[[112 130 111 154 146 150 152 115 151 116 117]
 [120 129 146 128 129 125 123 120 123 121 121]
 [129 150 103 130 158 125 124 132 123 130 130]
 [134 115 120 139 119 138 139 132 139 133 133]
 [134 139 104 132 145 128 129 136 128 134 134]
 [121 131 116 133 134 137 139 122 139 123 123]
 [106 128 129 129 126 143 147 108 147 110 110]]
|
[[112 130 111 154 146 150 152 115 151 116 117]
 [129 150 103 130 158 125 124 132 123 130 130]
 [134 139 104 132 145 128 129 136 128 134 134]
 [106 128 129 129 126 143 147 108 147 110 110]]

[[144 156]
 [151 119]]
|
[[144 156]]

[[142 113 131]
 [103 117 138]
 [132 144 157]
 [148 119 148]
 [125 149 132]
 [123 150 128]
 [137 137 153]
 [122 149 127]]
|
[[142 113 131]
 [132 144 157]
 [125 149 132]
 [137 137 153]]

[[128 127 126 114 127 136 129 123 121 134]
 [122 122 113 142  99 137 113 122 105 147]
 [132 147 117 153 147 112 124 117 119 113]
 [142 128 136 147 141 138 132 145 141 131]
 [128 140 126 137 138 125 130 114 124 120]
 [106 118 140 115 142 150 109 143 118 105]
 [121 148 149 126 116 119 131 133 141 142]
 [121 123 134 128 137 126 113 126 131 127]]
|
[[128 127 126 114 127 136 129 123 121 134]
 [132 147 117 153 147 112 124 117 119 113]
 [128 140 126 137 138 125 130 114 124 120]
 [121 148 149 126 116 119 131 133 141 142]]

[[130 114 147 112 126 152 121 119]
 [111 138 135 128 119 130 135 117]]
|
[[130 114 147 112 126 152 121 119]]

[[125 122 134 127 124 133]
 [127 128 128 127 126 126]
 [130 126 130 130 129 132]
 [111 132 131 129 127 122]
 [112 107 119 117 125 121]
 [132 126 126 126 129 127]
 [132 130 131 129 132 124]
 [136 135 133 139 132 127]
 [126 126 130 131 127 128]
 [131 133 124 128 131 126]]
|
[[125 122 134 127 124 133]
 [130 126 130 130 129 132]
 [112 107 119 117 125 121]
 [132 130 131 129 132 124]
 [126 126 130 131 127 128]]
---
[[148 121 126 112 128 129 125]
 [104 112 139 133 137 126 113]
 [129 133 133 137 110 122 125]]
|
[[104 112 139 133 137 126 113]]

[[118 121 130 117 145 121 124 137 135 121]
 [119 133 130 133 132 119 124 135 125 121]
 [138 139 126 123 105 120 142 123 124 124]
 [119 132 123 133 124 144 128 135 124 130]
 [128 129 131 131 138 110 122 136 115 121]
 [133 119 126 123 131 126 117 126 132 126]
 [127 130 137 130 124 129 124 130 117 119]]
|
[[119 133 130 133 132 119 124 135 125 121]
 [119 132 123 133 124 144 128 135 124 130]
 [133 119 126 123 131 126 117 126 132 126]]

[[152 108]
 [132 139]
 [124 120]
 [136 134]
 [141 123]
 [101 144]]
|
[[132 139]
 [136 134]
 [101 144]]

[[129 129 108 121 124 153]
 [130 134 126 131 137 119]
 [125 128 114 130 123 126]]
|
[[130 134 126 131 137 119]]

[[146 121 134 128 125 130 133 138 136 102]
 [126 127 107 123 117 122 117 134 104 132]
 [112 126 119 130 131 140 136 111 130 128]]
|
[[126 127 107 123 117 122 117 134 104 132]]

[[119 121 132 132 123 127 129]
 [120 123 129 129 132 127 131]
 [136 134 127 134 123 126 125]
 [131 144 151 127 138 126 121]
 [124 108 131 137 108 126 128]]
|
[[120 123 129 129 132 127 131]
 [131 144 151 127 138 126 121]]

[[152 136]
 [147 144]
 [152 132]
 [152 135]
 [133 152]
 [152 134]
 [149 141]]
|
[[147 144]
 [152 135]
 [152 134]]
